One turn moves each row of this set onto another row. After a few examples, where does it send each row asked below?
z_160: [  9   1 -23  -9   5   1   2   6  -1   0 -14   5  -5   5  12  14  -7  -2
  15]
z_40: [ -7  13   4  14  -4   9 -21  -1   2   2   3   3  -3 -17  -6   8  -2  -6
 -14]
z_679: [ 10  12 -20   9   2   7  -6  16   3  10   8 -10   7 -11  -1   6 -19  11
   0]
z_594: [  9   9  -8  -3  -4  13  -1   4  12   2  17  -2   9 -21   4  12  -8   0
   4]
z_948: [ -6   3 -13  -2  -5   7  -2  11 -18   6  10   0  -2  -9 -16  -8  -4   2
  24]
z_285: [  5 -10   1   3   2   3  -7   6  25   0   7   0  10 -19  -5   7   3  -3
  -5]
z_19: [  4   6   2  14  -3  10 -20   1  -8   4   8  -4   2 -16  -2   7  -1  -2
 -18]
z_66: [ -5  16   0  16   0   7 -18  -7  -5   7   4  -5   2 -14  -3   3 -11  -5
 -16]
z_764: [-14   4 -17  -5   7  -3  20   1  -4   0  -2   4   5  18  -3   9   7  -4
  -1]
z_853: [-13  -5  -5   3   1 -12   0   2   1  16 -23  -8   7   6 -20  -1   4  -3
  -2]
z_883: [ -2   3 -18   3   2  -7   1  11   1   8  -3   4 -18  17  12  13 -12  -4
  13]
z_270: [ 10  -8  -6 -14   3   1   3  -7   5  -3 -10   2   1   0  17   2  -6  -8
  16]
z_556: [-11  -3   5  -4   2   7  12   8  -8  -5  -8  -4   8  12   3 -14   1   6
  16]
z_742: [-15   0   1  -8 -12  -7   6  -5   8   8   0   6  -3  -1 -14  12  14 -13
  -1]
z_566: [ -1 -19   0  -1   8  -8  -2  -2  10  -2  -2   4  -6   4  11  -8  -6 -12
  18]
z_451: [ -4   9  -4  18   6  12 -22   2  -6   3   6   0   2 -19  -9   5  -5  -4
  -8]
z_16: [-11  11  -1   2  -6  -2   3  -1 -15  20  -7 -16   4   5  -7 -10 -15   1
  12]
z_120: [-10  13  -8  20   6  -3 -10  14  17  15   2  -8   0  -3  -6   3 -21   5
   2]
z_993: [  7  -8  -9 -12 -17  -1   6   5 -12   3  16   0  -2  -4  -9   2  11  -2
  -1]
z_655: [ -4  -2   8  14   0  -8  -6   4  26  13   3 -11   4  -2  -1   2  -9  -1
 -13]
z_408: [-11  -4  -3  -4  -4   1  11  11  -5 -11   7   5  -5  14  -2 -19  -1   5
  11]
z_411: [ -2   7  -3  16   2   5 -23   0  -1   3  -4  -2   2 -15 -10   2  -5  -2
 -20]
z_472: [-13   1  -5  -5  10   5  17   3  -6   1 -15  -3  14  14   1   4   6   0
  10]
z_628: [ -1 -15  -7   8   6 -15  -2   9   4   7   2   0 -16  18  11  -2  -9  -7
   9]
z_939: [-11  -1 -17  -4  -1  -6  17   7  -3  -7  10   8  -6  18  -6  -6   3   0
  -2]

z_270 goes to z_160
z_742 goes to z_993
Where do these go?
z_679 goes to z_120
z_472 goes to z_764
z_19 goes to z_451

One turn moves each row of this set onto another row. After a few examples, where does it send each row asked below?
z_321: [ -1   2   5  12 -10  18 -12   2   6  11  12  14   4   0   0 -13   2   5]
z_500: [ 17  -1   5 -12  14  -7 -13  -1   1  15   8 -15   7   6  -9   2   5  -6]
z_421: [ 16  -1  -6  -6  -5  -2   1 -12   6  10   9 -12   0  -2 -18   7  16  -5]
z_904: [ -9   5   7   4   1  22  -8   3  -9   8  -7   0   1   9   9  -4 -16  -9]
z_187: [-11  -4   9  11  10   0 -20   7  15  -1  -3  -8  -1  10  -1  -7  -9 -11]
z_288: [  9   3  11 -13   7 -10  11   2   2  11   0  -2  -3  -3 -20  17  -5   3]
z_177: [ -4   3   1  19  -8   0  -3   0 -14   1  -2   3   4 -18   9   9   5   1]
z_105: [ 12  -8  -4   2   2  -5  16   5   4   2  10   6  14 -12  -7  -5 -16  12]
z_953: [-10  -3   6  10  -8  -6   8  -1  -6   5   6  18  -7   0 -10   3  -5  17]
z_236: [  3 -20  -1  -1  -5  -1  -7   7   5 -20 -17   2   1  12   6   2   0   0]
z_593: [  8   5  -8 -15 -12  -8  -1  -7 -19  -6   6   2  -2   8  -5   9   4 -12]
z_162: [ 11   2   1  -2  -1  -9 -11   0   1  18  11   0  -2  -9  -1  -2 -14 -23]
z_903: [ 23  -7  -2   6  -4   3 -10   1   0   1   2   9  10   1   0   1  -2  25]
z_839: [ -2  -6  15   5  -7   6  21  13   2   4  -1 -13  -9   2   8  -7  -7   4]
z_924: [ -4  -1  -4   0   0  16 -12  -1   4   6   5  -7  15 -21  13   2  -2  -3]
z_11: [ 13 -11  -6   2   2   3  -3  -4 -14  -4   4  -4  10   7  12 -14 -15 -10]
z_442: [ 14 -10   0   2 -14  18   6  -4  10  -4  -3   9  10  -4  -8  13   8   5]
z_698: [ 11  -6  -1  -3   0  24   1   4  13 -18  -9   1  -1  -3  -3  -6 -12   2]
z_841: [-10   3  15  11  -2  16   1  -4   8   3  -6   1  -8   2 -10   9 -14 -15]
z_275: [ -8 -12   1 -11 -14   2  -9  13   8  -6  -5  -4  -7 -17 -13  -3 -11  -7]
z_328: [ 11  -1  -9   3  -8 -10 -24  -1   9  18  12  -3   3   3   4  -6  -6   1]
z_570: [-8 -5  3 -5 14 -2  8  4 -2 -1 12 -6  5 18 -8 -5  2 18]
z_935: [  1  -5   1 -19  -2  14   9   4  -8  11  17  -6  -1  10   4   1 -15  -5]
z_266: [ -4  -4  -8 -13   6  -4 -12 -11   9  -8  -6 -14  11 -13   0   4   2   9]
z_945: [-13   1  -8   9  -6 -17  -1  -4   4   4   3   0   1 -11 -11  -1 -21  -5]
z_353: [ 14  10  -2 -14 -12  -3   2 -10  14   2   2   0  -1  14  14 -10   1   2]
z_542: [  6 -27  -1   0  -1  -7   9  -2  -9   5   5 -10  18   3  -1   4  -2   2]
z_181: [ 10  15  14  -6   8   3  -3  12  11  13   0  11  -4  10  -2   5 -12  10]
z_95: [ -5  -3   2  12  -1 -24 -11  -4   3   0  -2  -1   0  -1 -11   5   2 -19]
z_866: [ -3  -6   3   5  -6  14 -14  -8   0  -8  -2  -9   4  -6 -20  -6  14  -1]
z_448: [ 11   0   9  -4 -11   4  16 -14  -5  -2  -3 -16  -9  14   1  -3   6   2]
z_685: [  7   2   6 -10   7  -2  -3  20   7   3 -10   4  -6  16   1   1  14  11]
z_3: [ 14   0   3 -16   3   8   6   9   7   9   0  -7 -20  -9 -12  -1 -11   4]
z_492: [-3  5  6 19  4 -6  5 16 -4 -5  0 -5  4  0 11 -9  8 10]
z_369: [  4   4  -9 -15  -7 -12 -17  17   7 -10   3   3   5   6   2 -10   2  -7]
z_276: [ -3  15   5   3  -3   4  13   1  -9  -2 -12  16  -4   5  -6   9   6  -8]
z_335: [  2  -9  -7   2 -11  -5  12   1   0 -13  -4  13   8   3   7  -3  -6 -21]
z_541: [  1  -1  -5 -19 -14 -14   0  -9  15   0  -6   3  -4  -9   6   6 -10   7]
z_711: [ 2 12 14  8  3  8 -6 -5  3  2 -7  6  1 20 -9 14 10  2]
z_636: [-22  -8   1   8   6  -2  -7  -2   2   1  -5 -15  17  11  -6   1   2  -5]

z_542 goes to z_105
z_369 goes to z_593
Where do these go?
z_162 goes to z_500
z_421 goes to z_3
z_924 goes to z_266

